In the data rows, the value 50 means zero.
Some points:
[70 42 39 28 67 35 54 47 59 32 46 41 45 30 26 37 64 65 44 37 44 41 68 66 47 36 35 51 53 50 57 59 56 74 43 66 40 60 61 58 35 70 55 60 63 25 69 46]
[76 72 55 47 43 60 60 39 59 35 31 84 39 79 37 57 55 64 53 78 49 70 66 63 51 46 48 44 31 55 59 38 35 49 35 53 51 35 60 61 27 72 20 54 52 71 18 38]
[52 64 52 37 53 55 51 42 62 50 79 38 37 41 54 23 67 45 53 38 56 50 59 69 64 85 62 70 35 66 37 36 62 47 55 43 46 49 20 30 65 68 63 67 71 59 40 42]
[51 63 41 50 47 43 53 39 43 22 64 38 75 61 56 61 51 38 58 60 44 77 57 43 71 18 29 57 51 57 42 31 92 60 46 44 48 43 40 64 68 40 57 52 63 40 63 35]
[44 42 58 66 60 28 13 49 60 55 35 70 77 47 58 49 72 59 19 76 49 50 53 31 33 68 45 33 50 51 79 47 52 64 73 48 48 52 53 57 52 34 44 41 67 58 45 46]
[44 40 37 27 48 60 52 77 43 69 59 53 42 27 83 39 44 33 50 71 61 47 62 47 49 25 53 31 43 47 67 49 42 48 51 49 65 47 36 54 60 72 69 48 38 23 34 28]
[55 52 55 67 60 68 49 57 45 62 82 53 38 52 51 46 62 54 77 64 58 49 36 49 61 42 22 66 43 46 56 73 44 59 72 33 49 38 77 58 51 31 46 37 48 28 48 50]
[48 25 32 43 48 61 56 48 25 64 26 52 58 53 58 45 61 61 67 28 36 49 55 52 61 46 25 92 79 46 60 38 39 74 24 59 48 32 54 42 44 44 51 43 51 61 34 58]
[54 61 53 38 41 53 63 50 43 47 65 61 26 52 57 35 50 86 39 51 78 57 43 60 51 46 27 33 67 33 38 58 59 39 57 49 42 42 41 73 34 43 54 31 49 71 66 76]
[33 65 43 44 45 40 39 56 29 35 40 41 28 46 40 34 35 72 58 62 45 59 75 52 65 42 60 48 52 69 56 46 32 38 51 35 63 39 59 36 56 28 48 65 49 69 68 42]
[51 63 49 64 60 49 36 55 66 70 29 35 34 32 58 73 50 53 62 43 44 77 50 59 39 51 58 49 81 61 61 96 70 41 57 52 56 37 42 43 51 56 45 44 43 56 29 50]
[71 61 37 63 37 39 47 58 26 59 38 45 42 41 31 61 59 36 28 38 46 56 50 61 74 54 52 45 40 54 58 35 72 43 48 39 37 49 50 66 56 43 47 25 41 48 67 68]
[68 50 51 59 66 48 31 24 70 61 55 34 15 40 50 38 44 44 53 55 53 54 25 31 37 53 43 49 63 44 45 10 37 59 53 80 63 73 54 57 43 43 42 46 21 51 55 29]
[57 36 48 87 52 73 63 59 63 42 44 85 38 44 52 55 47 57 79 32 36 31 64 51 38 43 34 38 34 50 55 40 52 53 62 57 27 44 34 40 75 28 60 69 54 50 56 56]
[59 45 38 49 58 38 63 75 73 74 68 67 46 85 55 52 62 27 43 40 47 62 63 59 40 48 65 50 62 52 35 28 57 34 36 36 71 54 77 43 44 49 36 63 66 45 66 62]
[34 90 54 64 54 38 53 63 52 36 53 41 40 57 46 59 39 41 42 58 77 34 48 27 58 67 42 65 61 63 48 54 49 47 17 75 25 44 60 51 35 40 72 56 59 35 49 55]
[45 20 51 46 51 48 39 45 43 49 45 41 36 55 65 64 34 47 55 70 12 41 47 61 59 35 30 56 33 49 21 39 47 35 65 63 57 40 52 52 32 66 55 59 82 31 49 64]
[57 56 51 59 44 69 37 31 21 46 74 70 45 66 57 62 42 32 7 35 63 46 51 51 49 42 77 64 71 46 48 56 30 59 45 60 62 43 43 58 60 30 46 66 76 35 42 42]
[36 59 60 51 38 93 66 63 61 63 58 34 64 21 33 69 63 54 29 68 30 49 47 59 39 57 41 45 56 41 41 43 31 43 38 45 53 65 64 54 58 39 43 36 74 72 56 26]
[66 73 45 51 41 50 43 62 29 45 39 54 53 67 45 42 70 36 45 56 37 47 38 49 64 34 35 28 55 65 24 64 25 34 42 71 38 46 46 50 78 63 67 59 41 72 51 46]
[39 55 65 52 21 24 55 60 64 53 59 47 54 58 55 67 31 52 69 38 70 43 57 64 50 50 54 53 48 65 70 52 55 53 53 67 73 31 54 66 74 68 55 25 55 66 66 40]
[31 69 79 58 54 41 56 45 48 57 26 63 42 44 47 74 71 68 38 50 55 55 32 27 45 48 56 51 41 23 52 39 69 68 45 29 77 59 61 32 54 60 76 64 66 64 47 60]
[27 66 78 47 46 67 62 45 59 54 33 39 51 58 64 45 49 27 37 50 54 45 64 60 40 54 40 68 45 31 51 44 55 63 77 54 31 67 50 29 39 33 54 48 17 70 56 43]
[40 45 45 32 33 41 63 39 47 62 54 60 39 43 28 52 30 37 52 46 35 68 52 37 36 49 12 34 48 39 70 51 47 38 53 33 68 70 35 34 63 47 24 71 38 43 33 50]
[38 66 47 52 28 56 26 87 53 46 42 53 67 52 48 43 52 71 58 42 54 42 27 45 44 23 53 69 37 38 54 47 51 47 41 44 22 66 46 62 49 71 22 41 46 20 61 54]
[36 53 33 60 58 55 57 35 39 53 60 41 55 50 27 29 42 25 60 57 58 45 49 53 3 34 57 57 43 57 42 36 56 36 23 47 63 26 55 54 45 40 42 36 63 61 50 76]
[45 42 49 73 62 46 72 69 57 42 50 32 53 52 35 37 28 56 40 58 62 42 57 51 53 44 47 39 70 46 43 45 57 52 83 55 45 54 33 39 71 72 40 37 64 50 26 65]
[40 56 73 47 62 64 46 49 54 47 39 40 39 71 31 41 45 47 45 46 44 43 39 51 68 51 54 29 57 59 49 45 39 85 30 29 32 5 41 43 50 43 26 57 49 46 66 60]
[47 40 34 50 15 35 68 29 60 59 53 57 67 34 43 65 63 49 56 59 58 41 61 48 54 43 78 37 51 47 19 59 35 50 53 45 49 30 20 44 32 53 69 46 47 30 52 39]
[62 45 35 62 55 68 57 22 48 45 13 36 64 58 59 23 48 29 72 52 79 17 59 57 85 56 62 27 59 21 49 88 41 34 42 24 99 65 49 64 44 50 42 33 51 45 67 42]
[47 52 55 78 53 56 42 29 88 36 67 67 58 37 50 45 52 46 48 77 48 37 43 65 59 45 71 63 52 83 61 41 50 38 52 36 46 59 48 39 35 75 83 68 36 62 48 82]
[49 34 60 38 67 45 69 73 52 35 50 59 36 54 44 35 69 37 61 63 31 57 40 24 48 72 57 50 54 52 43 50 67 53 40 49 53 41 29 80 59 35 62 38 52 41 55 55]
[62 39 70 43 63 32 60 61 50 33 50 36 62 45 36 50 51 22 52 53 69 65 31 70 43 39 75 64 50 32 68 52 35 30 56 52 43 29 57 60 46 34 70 76 52 52 45 56]
[57 31 63 33 62 60 26 38 62 45 60 53 50 57 40 48 57 57 36 37 35 37 69 21 42 45 59 58 53 35 63 50 69 16 46 59 36 34 57 38 40 65 60 38 35 43 59 41]
[44 50 31 37 86 50 56 56 43 41 55 60 66 43 37 65 63 45 37 28 73 29 35 34 56 52 45 65 42 74 32 44 50 44 87 39 56 47 43 58 26 56 38 58 30 47 47 38]
[46 58 32 33 88 42 39 44 38 59 53 46 40 66 42 65 50 39 51 50 31 55 56 54 49 33 58 55 21 43 56 70 47 60 53 58 36 64 29 54 55 45 71 38 60 68 75 52]
[49 34 59 49 55 45 50 29 52 46 19 41 27 58 73 53 66 60 48 43 57 16 59 73 24 54 44 46 38 65 44 43 55 43 31 17 37 62 67 71 71 36 55 52 38 43 23 43]
[41 43 24 32 27 64 47 45 47 36 53 44 50 76 55 76 70 46 49 67 60 34 34 66 29 87 59 27 71 52 70 40 59 47 61 67 49 46 40 33 31 53 54 64 44 36 62 47]
[41 37 35 58 73 40 32 47 63 37 66 52 51 49 53 82 53 55 61 60 76 70 58 44 72 65 50 46 46 27 58 33 21 29 30 67 30 53 63 30 52 59 38 26 54 46 56 56]
[30 50 45 62 61 49 48 56 29 46 59 56 68 31 69 28 39 41 52 24 40 70 30 79 57 73 60 22 49 47 59 44 74 47 40 49 39 48 69 57 28 68 61 43 47 31 54 20]
[59 50 51 36 36 56 53 39 37 68 55 43 59 39 61 64 38 30 76 34 55 56 53 31 47 58 46 44 61 55 45 59 41 69 62 31 26 53 50 82 45 76 45 74 57 56 48 61]
[47 44 25 38 33 40 63 44 66 40 52 53 36 27 61 40 34 33 43 56 36 32 31 38 60 52 60 48 34 37 56 63 76 60 53 53 43 58 71 35 59 33 21 53 51 86 29 46]
[51 33 48 66 49 74 42 65 52 80 58 30 62 48 50 40 47 65 36 50 59 72 53 44 61 57 51 54 29 44 50 74 68 61 29 60 55 44 46 64 57 64 41 83 22 49 33 63]
[71 74 77 48 58 37 38 54 24 60 65 66 75 31 62 71 33 61 68 63 43 22 60 67 52 63 53 57 65 36 41 51 47 53 45 62 64 71 32 38 49 37 16 54 29 53 49 56]
[34 24 72 52 43 49 40 59 39 52 57 42 41 62 36 38 60 44 58 36 59 58 60 39 55 44 58 19 37 54 52 63 44 67 49 53 64 94 52 34 24 36 49 36 46 63 30 49]
[19 26 42 64 44 36 75 39 39 50 46 60 42 56 57 56 65 71 43 56 39 51 55 58 43 46 58 72 58 59 39 58 51 54 66 52 33 68 65 59 64 63 46 64 44 64 61 20]
[78 61 63 51 53 42 82 38 35 78 68 36 71 69 70 38 28 74 54 48 48 39 42 24 54 62 54 41 60 49 59 54 38 47 49 53 46 57 46 35 35 48 56 51 58 59 38 45]
[60 71 51 39 37 50 52 44 31 35 40 48 63 42 53 31 54 56 59 42 34 72 62 35 41 59 70 49 46 58 52 56 41 55 71 53 49 54 72 44 80 67 53 30 43 20 53 81]
[63 29 46 70 39 34 47 61 68 12 52 30 50 44 74 62 46 52 34 25 24 55 42 54 34 55 23 64 23 52 46 58 25 53 41 50 66 37 42 36 43 59 59 40 42 44 70 62]
[64 42 72 29 50 59 57 41 65 63 44 59 61 36 69 47 49 65 38 40 59 68 31 51 64 27 49 60 56 87 55 58 48 44 45 64 45 66 35 37 45 32 29 45 62 34 66 53]
[69 39 53 36 40 49 32 67 46 57 31 68 59 48 26 42 9 51 55 62 60 61 54 46 26 65 48 56 44 46 28 46 62 51 57 26 49 57 67 27 53 37 62 40 57 69 47 29]
[42 64 41 35 39 48 26 53 71 55 41 46 66 69 36 50 36 83 53 31 31 60 45 46 59 53 53 63 52 40 35 46 45 51 69 68 81 53 57 75 58 28 62 49 37 39 26 57]
These points spread out most along one direction. Take the direction at right angles to it along which they spread out most. Then take the direction at right angles to both along which they spread out most. Go by this last direction. How many in every 100 of the points above lie lower along it than each point below? Answers are rounded to whole numbers. More than half of the points above lie lower than the first one.
[60 71 51 39 37 50 52 44 31 35 40 48 63 42 53 31 54 56 59 42 34 72 62 35 41 59 70 49 46 58 52 56 41 55 71 53 49 54 72 44 80 67 53 30 43 20 53 81] 92
[66 73 45 51 41 50 43 62 29 45 39 54 53 67 45 42 70 36 45 56 37 47 38 49 64 34 35 28 55 65 24 64 25 34 42 71 38 46 46 50 78 63 67 59 41 72 51 46] 67
[33 65 43 44 45 40 39 56 29 35 40 41 28 46 40 34 35 72 58 62 45 59 75 52 65 42 60 48 52 69 56 46 32 38 51 35 63 39 59 36 56 28 48 65 49 69 68 42] 50
[71 61 37 63 37 39 47 58 26 59 38 45 42 41 31 61 59 36 28 38 46 56 50 61 74 54 52 45 40 54 58 35 72 43 48 39 37 49 50 66 56 43 47 25 41 48 67 68] 73
[44 40 37 27 48 60 52 77 43 69 59 53 42 27 83 39 44 33 50 71 61 47 62 47 49 25 53 31 43 47 67 49 42 48 51 49 65 47 36 54 60 72 69 48 38 23 34 28] 63
[46 58 32 33 88 42 39 44 38 59 53 46 40 66 42 65 50 39 51 50 31 55 56 54 49 33 58 55 21 43 56 70 47 60 53 58 36 64 29 54 55 45 71 38 60 68 75 52] 65
[55 52 55 67 60 68 49 57 45 62 82 53 38 52 51 46 62 54 77 64 58 49 36 49 61 42 22 66 43 46 56 73 44 59 72 33 49 38 77 58 51 31 46 37 48 28 48 50] 87
[31 69 79 58 54 41 56 45 48 57 26 63 42 44 47 74 71 68 38 50 55 55 32 27 45 48 56 51 41 23 52 39 69 68 45 29 77 59 61 32 54 60 76 64 66 64 47 60] 23
[57 31 63 33 62 60 26 38 62 45 60 53 50 57 40 48 57 57 36 37 35 37 69 21 42 45 59 58 53 35 63 50 69 16 46 59 36 34 57 38 40 65 60 38 35 43 59 41] 40
[45 20 51 46 51 48 39 45 43 49 45 41 36 55 65 64 34 47 55 70 12 41 47 61 59 35 30 56 33 49 21 39 47 35 65 63 57 40 52 52 32 66 55 59 82 31 49 64] 75
[51 63 49 64 60 49 36 55 66 70 29 35 34 32 58 73 50 53 62 43 44 77 50 59 39 51 58 49 81 61 61 96 70 41 57 52 56 37 42 43 51 56 45 44 43 56 29 50] 71
[62 39 70 43 63 32 60 61 50 33 50 36 62 45 36 50 51 22 52 53 69 65 31 70 43 39 75 64 50 32 68 52 35 30 56 52 43 29 57 60 46 34 70 76 52 52 45 56] 10
[44 42 58 66 60 28 13 49 60 55 35 70 77 47 58 49 72 59 19 76 49 50 53 31 33 68 45 33 50 51 79 47 52 64 73 48 48 52 53 57 52 34 44 41 67 58 45 46] 31
